Named moves, each a turn or a mirror, and the order they were made in; the first pair answered:
J_785 (before -> after):
[ 16  26   5  29 -23  31 -14  39  -7  19  -8   7 -36  37   4 -16 -10   7
 -22  15   1  16  32  18  21  -5  13  -5  16 -17  -3 -10  -1  -6  -2   7
  21 -13  10  -7   5  24  -2] -> [ 17  18  15   2  -5   0 -16  12  17  32   2  -1 -37  18  18 -17   7 -22
 -23  22   5  32  -2  11  15  22  -6 -16  12  -4  -9  -3  11   3  21  21
  33 -16  18 -30  20  27  -7]
[ 17 -39  21 -26  14 -40 -12 -13  13  10  25 -34   0 -14  22 -13  19  -4
   3  36   5 -17  -6  -8 -34  42 -11 -27  34  26 -16  24  37  -7  15  -7
  48   9   9  15  13 -10 -11] -> [  9 -28   6  20 -19  13  -6  30 -28 -11   3 -21  -2  19   3  -6  -9  44
   7  21   3 -40  47   4 -24  -6  25 -11  39   2  -7  12  18 -22 -31 -28
  33  18 -10  53 -13  -7  -5]
[ -4 -11  17  -7  13   6 -14  -3  -9  -2  -4   7  -2 -27  10  -9  -5  10
  -4   1  -1   2   1   5 -13 -20 -12  -2   3  23  15  -1  11  24 -10 -32
 -51  12 -36  -1 -18  -9  -6] -> [ -7 -14  20 -16  18   1 -11  -8  -3   0  -2   5  -4 -31  10 -12  -5   4
  -3   3   1   7  -6   2 -15 -13 -20  -6  -1  24  13   0  17  26  -5 -25
 -48  10 -34  -5 -15  -7  -9]
J_613 (before -> after):
[-26   6 -28 -27  -8   7  12  -1  14  15   8 -19 -13   6  10 -40  -3   7
  -8  27  33   7 -15 -23  11 -22 -21 -37 -15   7  21  -9 -10 -22  36  16
  27 -23  -2   0   0  17 -11] -> [-15   9 -17 -24  -8   0  10  -1   7  17  12 -13 -19  -4  18 -43   4  -5
   2  26  40   5 -18 -17   7  -8 -22 -34  -3  12  16  -7   1 -32  42  12
  46 -15   7   3   2  18 -12]
[ 13  -8   4  15  -2   2 -14   3  -9   6   3   7   1 -14  11 -17   4  -1
   9   4   7 -10  -2   1  -4  17   3  11  26  15 -13   1   8 -21  -3 -13
  20   6  -3   6  -3 -14  -7] -> [ 11 -11   1  11   1   6  -8   4  -8   4   9   0   4  -7  10 -10   2   4
   6  -3  -2 -18   1   1  -3  18   7   6  24  10  -7   5   6 -20 -15 -16
  16   9  -8  10  -2  -9  -9]
[ 13  14   8  32  -8  15  17  10 -27   2 -16  24  -6  17 -28  -5 -19  37
  34  27  33  20  15  13   6 -35   7  26  10  -9 -15  -8  13 -14  -4  22
  14 -15  18   9 -28 -16 -15] -> [ 19  13  21  34  -9  11  19   9 -29   1 -10  29  -4  15 -26  -3 -17  33
  38  18  35  14  16  14   3 -24  11  29  16  -4 -18  -6  23 -22 -10  18
  24  -6  17  11 -28 -15 -16]
[ -1   3  -5   6   4  -9  -9  -4  -2  -2  -7  19 -15  -6   3 -15   7 -18
   6   8  16  12 -12   8   5  -8 -21  13   9   8  -9  -5  10   1  27   1
   8  -6  27 -16  12   0   7] -> [  9   1   6   9   7 -14  -4  -2  -3  -2   3  17  -9 -10   8 -13  12 -18
  11   2  15   4 -11  15   2   7 -13  14  17  11 -10   0  21  -4  19  -8
  19   4  23 -10   5   3   1]
J_381 (before -> after):
[ 14  16  17   3 -20  17  -7   1   1 -12 -30  18 -26 -16 -19  11  13  17
   5   2  11  12  34   4 -22 -18  11  22  20  23 -11  37  26  -2  29  -4
  47  24   8   2  -4  -6  14] -> [ -5 -14 -14 -50  -7 -12 -17 -22  14  -5 -25 -23  -7 -16  -1  10   6  32
 -28   4   3   5  10 -22 -11  -1  -9   0  13  30   1  47  -1  16  -3   5
  18  12 -30  -9  18 -20  26]
[ -7   3 -14   7  -7  17  -7  13  -6  -6  -7   2  -3  25 -10  -6 -10  30
 -14  13  -5   2   8   4  11 -22   3  -8 -12  -8   7  -6 -11   2 -12  -8
 -17 -12  -9   5   1   6   4] -> [  7   2   0  15 -14  18 -12  23 -20  -6  -5  12  -9  16  -1 -18  -3  24
   0  12   7  -6  18  19   5  -9  10   0  10   2  -7  -3   4 -16 -10 -12
  10  -1  -4  14  -6   2   4]
[ 19  -4  -3   0   3   3  -4   6  -7   0   9 -14   4   7  19  -4  -6  13
   3 -16  -2 -29  -9  23  12  14  11  -4  -1  -9  -1  16   9 -17   5  -4
  -6  20   2   4   5  -1   6] -> [  9  -1 -10  -3   7   9   4   1   2  -3   7 -21   5  12  10   5  -9  16
   0 -21 -10 -23  -8  15   8   5  10  -7 -16 -18   6  11  -3  -6   5   0
 -27   8  -1  -3   2   3  10]
J_698 (before -> after):
[ -2   6   2  -6   5  -3   8 -21   4  -4  12 -27  14   9  -2  12 -19  -7
 -13 -27 -26  10  -9  -5   0  17 -21   0 -15  13  26  25  14   4  14   7
 -16   6   3 -30   6  33  -5] -> [ -4  24   5  19 -10  14   8 -12  -1  -7  -6  -4   0  13 -15   9 -22 -13
  -2 -18 -12  23  -2   7   0  -6 -17   8 -18   6  21  13  11   2  37  11
 -11   0  26 -28  -5  33  -6]
[  3  18  -1  16  -3  18  -8  11  -3  -2 -18  14  -5  -5  -9   2  -2   0
   6  -4   3  14   7   6  12 -13   7  -4  -4 -19  11 -14   5 -10   3  12
  -2   1   7   7  -3   3  -5] -> [  9  10   0   1  -7  10 -21  12 -11   4 -15   7  -7 -16   9 -14  -3   3
   5   2  15   7   5   7  11   1   5  -1  17  -5   3  -7  10 -15  -2  15
  12   7  -2  10   1 -10  -1]
[ -2 -14 -13 -11   1  -7  -7  -7   0  -1   0 -16  12   6   7   0   2  13
 -24  -3 -14 -12   6 -10   2   6  -2   0  -1  -1   5  -5 -11   7 -26 -12
 -13   4 -24   7   1   0   1] -> [-10   1 -13   5  -1   6   5  -2   3  -5  -5  -8   8  15 -10  10   2  12
 -16  -7 -17   2  10  -4   1 -15   1   1 -19 -12   9 -10 -16  11 -17  -8
 -25  -1  -9   7  -3   8  -3]
[ 10 -33 -29 -15  29 -19 -13  28  -3  -2   9 -15  14 -22   5  15  21  16
 -15   0  11 -24  -2 -18  14   4  -5  -2  13   6  -3   0   2  -1 -22  -6
  25 -19 -41   0  17   2   9] -> [  3 -20 -31  -4  38  -6   7  21  16 -10  13 -18  16  -9 -18  38  20  18
 -12 -13  -5 -16   1 -19  14 -10   1  -4 -17 -11   8  -5   0  13 -19 -10
  -1 -27 -30  -5   8  20   0]
Now pairs of rows:
Between the rows of a pair lie 2 to 3 moves.
[-29  25 -21 -25  25   1  13 -10  33 -11   4   7   2   5  -8  -3 -19 -27
  -6  10   4  31 -14   1  -5  -1 -37  -6 -37  -9   2   9 -13  37  26   6
 -11 -30  33 -38  12  -1  21] -> [  1  21   1  12  -9  30   0  41 -32 -26   9  25   8   6   5 -14 -32   0
  12 -11  16 -18  45  30 -11  10  10  18  22   0  -8  14  11 -11 -21 -33
  32  11  12  16 -15 -20  32] : J_381, J_698, J_785
[-33 -16  -3 -28  -6 -26  26   0 -37   8   0  11   1  18  35   2   0  10
  -8 -11  16 -13  -4 -13  -3   2  11  15   9  11  -5  23 -10  -2   7  -1
  -3   1   1  23 -10 -11  31] -> [-30  -5   6 -14 -14 -19  25   5 -40   7  -6  25  -7  14  32  -4   0   6
   1  -2  26  -2  -1  -5  -4  -8  13  21  14   8 -13  19  -4  -7  27   2
   9   2  14  18 -16  -8  28] : J_381, J_613, J_381
[ -6  18   8   5   3  -1  27 -12 -10  -4  -1  -7  -4   7   0  22 -19  -3
   1 -43 -24   8 -11   4  13 -28  -5 -29 -36  -2  29 -31   1  31   1   5
 -39  -7 -22   1 -16 -19 -25] -> [  7  23  23  28 -16   9  13   5 -32   2 -23  20 -30  -4   6   3 -15 -14
  19 -18   8  19  -4  20  14 -40  -1 -19 -10  11   6 -40  16  10  30  11
  -3  -1  -1   5 -25 -26 -22] : J_698, J_613
[-12  -5  -4 -28  31 -27  11  -1  14   6  24 -12  -1  -6   7   5  14 -11
 -20   0 -11  -7 -21 -16  -3   1 -11 -15 -11  -8   2  16 -10  16 -14  -8
 -17  -4 -10  -5  18  -9  -2] -> [-18   5 -14  -2  14   3  11  24  -7  -6   2  -2  -7   9  -6   7  -5  14
 -22   2  -8 -12   8 -10   8 -32   3  -3  -9 -19   5   7 -28   8 -29 -12
 -29  -4 -16  11   0  -9   4] : J_613, J_785
[ 44  -3   6   2  13 -17  13  12  32  -9 -25  35   0  -1  13 -28  24  -3
  45 -10   5  27  35  24  -2  20 -16   5  11 -14 -19  21  28 -18  31  20
  27  -5  -6  10 -28 -33  24] -> [ 32   8   1  15  17  -2  36   7  47 -17 -22  30  11  13 -12  -1  20   1
  47 -34 -18  29  40  22  -1   3  -4   2 -16 -38  -2  16  20  -4  26  17
  -6 -13  -3   8 -30 -15  15] : J_613, J_381, J_381
[ -2 -19  -4 -28   8 -18  -9  -8   2  11   2 -13   8 -16  14  -7   3  -5
  -6   7   8  -6 -11  -5  -2  26  -7  -6   5   7  -8   8   2  -3 -10   9
   2   3  -7  -8   9  -9   1] -> [  4   5  14   9  -5   7  -4   7  -7   9 -10  17 -13 -13  -6  -6  11 -16
  12  11  18   9   1   6  -4   0   1   2   6   0 -16  -6  13 -11  19  11
  11   1  25  -5  -5   3  -7] : J_381, J_698, J_613
[  9  24   2   1  16  -5   2  -8  37   5  -7  10  -7  -8 -13  -2   5 -29
   0  13   3  35 -25  -7   9  -4 -34  -6  -3  23  -7 -16  14   6  33  18
 -33 -27  16 -18  -5  -3 -16] -> [ 13  34   1  34  -8  31   0  22   4  -6 -27  26 -11   9 -28  -1  -8  -1
   6   9   9  19  10   6  14 -32 -14  11   8  13  -7 -22   9 -11  13   3
 -32 -18  16   5 -25  -4 -11] : J_785, J_613
[-16   5  -1  19 -15  14 -16  18 -15   4  -2  32 -22  44 -10 -21 -28  -6
  47  12 -10   7  -5  56   1  -9  25  -4 -11 -12 -23 -22  -2  -2  22  -7
 -10  37  15   1 -12   6   9] -> [-39 -12 -32 -20  -3  -4 -16  -2   3   8  -5  -3 -11  48  -5 -25 -36   4
  19  16 -22  12 -23  33  16  -9   4 -20 -32 -14 -10 -19 -28  16   3   4
 -42  21  -8 -12   4  -2  15] : J_698, J_381, J_698
[  4  27  -3 -10  10  31  -5 -16   1  10  -5   5   0  -1   6  17 -12 -19
  14  14 -19   9 -36  18   0  -7  -9   9 -18   2   5 -16 -21   1  10  24
 -37  -8  23  -7   4  -1 -27] -> [ 15  22  11 -12   7  23 -18 -10  -8  13  -4  11  -7 -15  18  -1  -9 -26
  19  28   0   6 -37  23  -3   7 -10  13   3  21  -8 -15  -7  -9  15  29
 -14   0  21  -5   4 -13 -24] : J_613, J_698
[-23 -14   1 -30  29 -12 -27 -25   6 -11  -8   4   1 -24   6 -29  -1  13
  18  32 -13 -15 -15  -9  -3  31 -14  -7  -7  18 -11  -4   6  22   3  20
 -11  -1 -22  -9  16 -11  -8] -> [-10  -9  18 -24  30 -11 -15 -23   4 -11   8   8   3 -26   7 -18   5   9
  30  12 -17 -27 -11   2 -16  51  -2  -5  -1  18 -13  -2  24  13   0   8
   1  15 -16   1  12  -2 -17] : J_381, J_381, J_698
[-17 -15 -16 -34 -10 -15 -32   4 -14  12 -24 -15 -14  -2  22 -34 -15   8
 -20  34  27  -3 -14 -14  23   2 -22  -5  23  16 -13   5 -16  -3   4  14
   8 -21 -13  -9  14 -39  17] -> [-33  -5 -28 -23   1   4   4  -2  12  -4  -9 -26   7  25  -7   9 -25  24
 -26  -9 -20 -10  -4 -23  22 -15  -6 -11 -22 -21  19   1 -36  13 -24  -5
 -47 -25 -19  -8   7 -13   8] : J_785, J_698, J_698
[-39   7   4   0 -51   6   5   3   9  26  -9  18   6   0  -7 -13  -6  -5
  11   7  -1  -6  11  15  -7 -11 -21   3  11  -9 -11  -7 -20 -14   4  14
 -16  -1   4   4  -9  12 -24] -> [-26   2  16   3 -54  -1   8   5   6  25  -3  20  11  -8  -1 -12  -1 -13
  19  -1  -3 -20  14  21 -13   5 -17   7  23  -5 -10   0  -5 -23  -1   4
  -4  10   0  10  -9  14 -28] : J_613, J_613, J_613
[  4   1  16  23   0  17  15   8  -8 -10  20  -5  12  11  -1  18   9  -1
   4 -30 -17 -24  15  16  -7  24  26  26  16  -3   8   3   5 -10 -22 -17
  -1  16  -2  35 -12  16  -9] -> [ -2 -21  -1 -10   6  -1   2  -6  -4  -5  16 -28  22   9  17   9   9  12
 -14 -21 -13 -29   2  -1   0  37  12  16  16   5  10  12 -10  -3 -44 -12
 -10   9 -27  28   0   5   2] : J_698, J_381
[-14   2 -21  16 -22  22  -8  13 -13 -26 -19  -6  -3  19 -16  -7 -12  28
 -13   8  -5  12  10  -5  10 -48   8  -5 -17 -25  21 -15 -39   3  -4  16
 -26  -7 -17   2  -9 -10  -4] -> [  1   8  -2  28 -27  16 -20  16 -20 -16 -28  19 -25   0  -5 -25   2   2
   5  27  21  26   0   5   5 -43   4   4   7  -8   0 -19 -14  -9  36  28
  10  -5  11  -2  -6 -14  -4] : J_613, J_613
[ -8 -18 -27  15   3  35  19  -5   0  14   9   4  11  -8 -18   8  -4  -6
 -23  -4 -16   7  26  -2  21 -10   1 -30 -18 -10  34  14 -10  11   2 -10
 -43 -22 -12   3  -2  10  18] -> [  3  -9 -18  36 -12  41   6  11 -19  17 -10  31 -12 -17 -18 -13   1 -14
  -9  17  15  18  31   9  21 -22   0 -18   3  -3  15   6   5  -3  30   1
 -13 -18   7   6  -7   0  23] : J_698, J_613
